[[-29  -2  21]
 [  1 -20 -17]
 [ -6  16  -5]
 [-18   7  18]
 [ -9   5 -19]
 [  1  -8  28]
 [ -8  18  -8]
 [ -5 -24  -9]
 [ 17   0 -15]]
:
[[ -9   5 -19]
 [  1 -20 -17]
 [ 17   0 -15]
 [ -5 -24  -9]
 [ -8  18  -8]
 [ -6  16  -5]
 [-18   7  18]
 [-29  -2  21]
 [  1  -8  28]]

[[-22   3  14  17 -10]
 [-23   8  18  18  -6]
 [ 20 -15 -31  -9   9]
 [ -9 -10   9  -8   3]
 [ -2  -8 -23  13  19]]
:
[[ 20 -15 -31  -9   9]
 [ -2  -8 -23  13  19]
 [ -9 -10   9  -8   3]
 [-22   3  14  17 -10]
 [-23   8  18  18  -6]]

[[  0  24  -7   9 -24  10 -10  10 -10 -10   7   9 -20   2 -18]
 [ -7 -17  10   8   7 -18  -7  21 -15 -15   3 -16  14   4   8]
 [-17   3 -21  -2  28   7  11   4  -1   1 -16  12  24 -35  24]
 [-18 -18  28  -5   5 -22 -29  21  -3  -9  -1 -23   8  -9   8]]
:
[[-17   3 -21  -2  28   7  11   4  -1   1 -16  12  24 -35  24]
 [  0  24  -7   9 -24  10 -10  10 -10 -10   7   9 -20   2 -18]
 [ -7 -17  10   8   7 -18  -7  21 -15 -15   3 -16  14   4   8]
 [-18 -18  28  -5   5 -22 -29  21  -3  -9  -1 -23   8  -9   8]]

[[ -6  21  18   5 -12   1 -18 -16]
 [ -7 -13  -8  10   2  26 -19 -14]
 [  5  -3 -12 -13  11  23 -15 -23]]
:
[[  5  -3 -12 -13  11  23 -15 -23]
 [ -7 -13  -8  10   2  26 -19 -14]
 [ -6  21  18   5 -12   1 -18 -16]]

[[ 22  -3   7  -3  -8  -7   8   6  -4  -9   4  -7 -26   8  -4  -1]
 [  9 -14   4  -4  -1 -14   7   0  -8  -6  13   7 -12   2  14  -2]]
:
[[  9 -14   4  -4  -1 -14   7   0  -8  -6  13   7 -12   2  14  -2]
 [ 22  -3   7  -3  -8  -7   8   6  -4  -9   4  -7 -26   8  -4  -1]]

[[ 23 -16 -21 -18  16  -8   1  17]
 [-11  16 -19   3   1 -23  11  13]
 [  6 -27   6  22 -25  21  -9   7]
 [ -2  15  15  23 -11 -11 -10 -12]
 [ 22   4  16  10  22 -24 -26 -15]
 [-15  22  -9 -13  -2 -10  19 -14]
 [-12 -20  18 -24  14  11  21 -17]]
:
[[ 23 -16 -21 -18  16  -8   1  17]
 [-11  16 -19   3   1 -23  11  13]
 [-15  22  -9 -13  -2 -10  19 -14]
 [  6 -27   6  22 -25  21  -9   7]
 [ -2  15  15  23 -11 -11 -10 -12]
 [ 22   4  16  10  22 -24 -26 -15]
 [-12 -20  18 -24  14  11  21 -17]]

[[ 11  13   2  -3  -4  30   1]
 [  1   6  -3  -1   1  13  -1]
 [ -2  -1  22   1  -6 -33   3]]
:
[[  1   6  -3  -1   1  13  -1]
 [ 11  13   2  -3  -4  30   1]
 [ -2  -1  22   1  -6 -33   3]]
---
[[  9  -5  -1]
 [  4   2  21]
 [-34 -11 -13]]
:
[[-5 -1]
 [ 2 21]]

[[ 35 -12 -32]
 [ -9  -6   5]]
:
[[-12 -32]
 [ -6   5]]

[[-17  18 -12  -3  12]
 [ 26  -9  20  -1 -10]
 [-25 -33  27  19 -19]
 [ -4 -12  12  32  29]
 [  6 -21  36  14  -2]]
:
[[ 18 -12]
 [ -9  20]]

[[-25   2 -23 -28   0]
 [  9   8 -24  21  26]
 [  4  24   1  26 -23]]
:
[[  2 -23]
 [  8 -24]]

[[ -8  -6  18  20 -32]
 [-15 -25  29  33 -24]
 [ -6 -12  20  26 -29]
 [-17 -28  31  35 -23]]
:
[[ -6  18]
 [-25  29]]

[[ 21  23   6]
 [-26 -30  29]]
:
[[ 23   6]
 [-30  29]]

[[ -1  -2  -2]
 [ 34 -17  17]
 [-11   3  -6]]
:
[[ -2  -2]
 [-17  17]]

[[  4 -10   4 -17 -33]
 [ -8  -4  -8  21  32]
 [  7  -9   9 -18 -32]
 [-15   4  -2  26 -23]]
:
[[-10   4]
 [ -4  -8]]
